runs of hidden systems
(in the rows, 128 means zero)
B, seq 1 (8 x 48)
[[110 182 134  89 125 104 161 122 139 119  92 110 133 135 113 120 136 153
  166  77 122 123  82 142 105  91 142 105 179 185  87 114 151  84 196 117
   90  97 148 127  96 108  95  99 144 158 114  72]
 [101 183 130 101 124 108 172 112 122 119 108 101 113 134 106 107 135 147
  155 100 109 112  87 179 112  80 132 102 156 163  97 137 159  51 160 119
  100  85 129 135  99  95  85  97 121 151  94  49]
 [108 170 123 119 117 121 178 112 117 113 123 116  94 129 119  99 133 143
  145 130  85 100  95 207 116  60 120 106 130 143 106 132 170  30 139 116
  106 100 114 130  96  95  90  96  92 138  78  50]
 [119 157 123 134 118 130 178 123 120 114 135 124  74 134 120  96 132 133
  131 156  77  90 123 223 133  64 121 102 113 120 123 145 172  22 112 119
  116 102 102 126 103 101 105  97  77 128  78  57]
 [131 131 140 143 131 142 174 134 118 118 140 126  84 125 128 102 129 140
  107 179  74  96 145 229 134  87 120 113  83  86 140 150 157  43  82 128
  120 113 103 131 100 120 113 110  69 110  94  65]
 [143 108 142 150 121 149 160 136 122 139 137 129 103 115 126 104 120 145
   86 192  90 111 161 219 142 111 114 116  69  69 147 158 141  90  59 128
  130 132 104 129 129 134 128 122  83  93 116  86]
 [146  82 147 157 121 155 142 141 128 150 146 145 118 117 133 128 114 136
   87 190  98 130 178 184 150 134 122 131  53  58 156 153 124 125  55 126
  137 134 115 123 133 145 150 134  96  92 137 121]
 [144  71 141 158 121 152 119 141 146 156 159 148 144 117 132 144 114 132
   95 178 111 138 181 144 154 156 127 144  58  68 158 145 109 163  74 122
  141 146 125 120 135 159 161 150 110  89 157 152]]
W, seq 2 (8 x 48)
[[101 114 192 122 105  76 153 142 183 162 140 160 146 144  68 137 118 181
  114 119 119 157 158 150 118 133 164 140 105 142 115 124 133 158 142 163
  120 130 141  93 169 139 173 141 146 129 153 126]
 [ 86 119 185 126 106  85 163 145 186 154 157 161 130 151  74 125 116 178
  118 129 101 142 155 177 114 111 161 137  94 131 116 125 150 118 134 162
  123 130 130  95 146 142 178 137 122 128 131 106]
 [ 91 131 184 141 113  91 172 145 173 151 164 157 106 145  91 122 114 175
  118 146  92 134 152 193 115  98 153 129  91 128 112 131 158  85 128 160
  132 125 123 103 133 126 160 123 109 121 108  90]
 [ 90 145 168 149 118 103 169 136 155 137 165 148  86 142  96 105 119 169
  120 155  75 116 140 208 118  80 144 127  93 120 121 137 163  58 113 156
  127 119 111 108 128 115 142 114  97 119  86  81]
 [100 150 149 144 123 113 175 136 136 135 158 135  79 140 111  99 125 161
  119 158  77 105 135 215 122  77 131 120  97 124 129 142 169  42  98 141
  131 116 106 118 119 103 132 101  92 121  77  75]
 [112 161 128 140 134 128 159 126 115 120 147 121  69 141 126  95 125 136
  114 163  85  98 126 215 130  72 114 118 107 125 127 146 170  27  89 132
  122 115 103 125 123  97 107  95  82 124  67  71]
 [123 168 104 140 144 147 142 121  92 115 138 105  67 135 141  98 129 120
  125 159  89  92 118 199 136  78 110 106 123 126 126 146 166  30  91 118
  124 114 107 132 113  95 105  91  80 123  68  73]
 [143 161  84 135 148 156 128 121  85 111 124 104  70 126 162  99 132  97
  134 152 103  88 105 175 138  88  97 111 135 130 126 139 154  43  89  98
  123 113 110 144 106  91  94  88  92 127  73  85]]
H, seq 3 (8 x 48)
[[111 155 148  74 108 104 163 124 142 119  87 120 154 112 103 138 139 143
  173  73 104 120 100 149 109  90 154  99 166 164  77 110 141  92 218  99
   86  84 153 121  67 124  98 123 155 151 147  86]
 [ 92 159 175  89 104  84 171 136 180 131 104 132 147 125  87 136 133 167
  165  69 111 133 108 139  99  99 161 112 152 178  84 107 145 103 206 136
   96  95 152 113  92 131 120 121 151 155 137  86]
 [ 79 162 190 100 113  72 168 144 186 146 128 140 144 145  79 137 127 185
  148  83 118 146 120 141 100 111 176 118 151 174  93 113 149 111 189 166
  110 110 138 105 125 135 145 129 145 157 136 108]
 [ 69 157 192 127 120  68 156 145 192 155 153 145 118 163  76 128 123 187
  114 100 112 149 140 138 104 132 173 136 134 161 112 122 157 122 151 180
  131 129 140 103 167 128 159 129 142 148 123 117]
 [ 80 133 174 149 118  76 141 138 181 162 165 146 111 165  78 117 111 187
   99 133 127 157 146 143 112 137 158 154 113 153 131 134 154 139 112 184
  145 151 127 101 200 130 178 130 124 130 113 130]
 [ 98 111 153 162 136 104 126 140 164 162 177 152 117 157 110 111 107 175
   83 168 133 148 150 145 120 160 140 158  84 125 147 133 136 148  72 181
  164 175 115 111 213 134 179 124 106 110 103 138]
 [120 100 130 179 149 138 113 138 144 158 180 138 110 138 136 109 108 150
   85 186 134 144 149 136 129 169 120 159  75  97 169 147 129 149  37 167
  171 171 105 122 198 134 166 124  91 101 100 144]
 [135  94  98 175 152 155 101 133 111 148 175 126 100 135 153 114 112 117
   80 196 133 129 157 137 147 163 107 152  76  77 169 150 128 139  32 129
  167 161 104 136 183 124 143 120  93  99 109 145]]

runs to name
seq 4 (6 x 48)
[[126 144 134 153 134 151 167 129 108 124 141 121  79 125 127 100 125 139
  102 178  80  97 145 218 137  89 121 113  87  89 136 152 159  44  71 134
  126 123 100 137 116 118 111 105  70 110  87  74]
 [141  99 141 152 127 156 152 134 116 140 140 121 102 120 131 104 123 139
   85 191 100 112 154 209 140 113 118 122  65  75 152 161 135  94  50 128
  128 137 105 132 138 130 131 117  78  98 114  94]
 [150  82 137 164 128 159 134 136 127 154 151 137 115 116 128 123 119 130
   94 197 110 130 175 181 148 141 124 139  49  64 157 147 120 128  54 127
  139 148 116 127 141 142 142 135  91  86 137 127]
 [150  68 135 156 128 146 114 142 134 162 162 149 136 110 147 143 114 126
   92 181 120 141 175 135 150 156 123 148  60  66 157 139 104 166  66 123
  145 148 124 122 145 157 160 150 111  90 156 158]
 [145  67 136 153 122 146 101 141 150 155 154 153 159 115 142 155 119 123
  104 160 136 150 175  95 151 177 130 154  77  86 148 133  91 195  94 125
  150 151 129 114 145 166 167 157 134  97 173 183]
 [141  86 143 133 129 132  93 139 157 158 137 145 171 122 125 163 119 132
  107 127 162 167 166  61 143 195 145 144 107 105 142 128  93 221 118 135
  140 144 149 123 155 165 163 159 165 117 192 195]]
  B
seq 5 (6 x 48)
[[131 143 101  97 134 115  99 123 134 137 104 122 158 121 138 160 131 102
  168  86 154 136 100  66 134 134 131 125 180 174 102 108 104 159 186  93
  104 103 159 125 114 126 117 129 172 149 156 147]
 [120 144 132  95 122  99 117 129 157 136 105 135 161 125 118 159 130 123
  166  83 150 146 110  71 130 133 140 132 175 182  89 105 115 156 199 112
  107 108 159 116 119 130 134 134 177 158 158 146]
 [107 141 147 102 115  81 124 133 165 149 109 138 165 139 106 153 126 147
  155  81 152 152 117  75 123 145 150 130 168 179  94 108 118 167 193 132
  115 118 155 113 135 135 146 139 173 150 155 142]
 [ 99 135 159 111 119  74 122 138 184 154 123 143 156 148 100 149 121 158
  141  81 150 162 124  82 113 145 159 139 156 176 101 108 123 175 181 147
  125 136 149 105 162 138 161 140 170 150 158 150]
 [ 97 122 161 131 125  69 117 138 184 166 145 143 149 153  90 141 118 163
  122 104 154 165 136  93 115 163 163 155 136 168 120 118 128 188 148 158
  136 143 145 100 195 140 175 139 169 143 145 150]
 [100 114 158 142 135  87 116 138 184 171 158 146 141 161  88 135 112 166
   99 125 156 171 152  94 118 175 161 157 121 144 138 125 125 194 117 173
  141 155 141 101 207 140 178 149 154 132 148 164]]
  H
seq 6 (6 x 48)
[[ 83 145 187 113 113  68 147 148 198 153 134 143 143 152  81 141 124 185
  136  87 127 156 136 113 107 135 174 139 145 173  97 111 144 144 175 171
  129 125 147  98 151 137 161 139 156 154 142 126]
 [ 82 127 179 135 116  66 139 140 190 164 152 145 132 163  74 131 117 188
  107 114 139 163 146 127 113 149 162 155 122 156 124 127 145 162 133 182
  138 150 140  96 195 133 179 138 146 140 132 134]
 [ 94 110 163 153 126  88 127 139 175 162 166 150 127 159  95 122 111 180
   97 144 139 165 154 129 117 160 150 157 103 136 149 131 139 172  92 181
  153 161 124 104 211 137 183 130 129 123 121 145]
 [113  93 145 169 141 125 113 144 157 163 177 146 126 150 131 111 103 159
   84 174 140 148 153 125 125 173 133 155  75 104 160 136 121 168  58 170
  165 170 111 116 195 142 175 127 108 106 118 159]
 [134  92 114 170 145 149  97 133 129 159 176 136 109 139 143 123 108 129
   83 192 135 140 160 129 146 167 118 155  73  83 171 150 121 156  38 143
  169 164 112 126 184 138 157 129 100  95 115 161]
 [155  94  90 167 153 165  93 130  98 143 160 125 107 120 167 123 117 100
   85 197 134 128 153 132 154 161 101 150  70  74 173 157 112 145  41 114
  157 155 111 139 167 128 133 129 100  91 125 152]]
  H
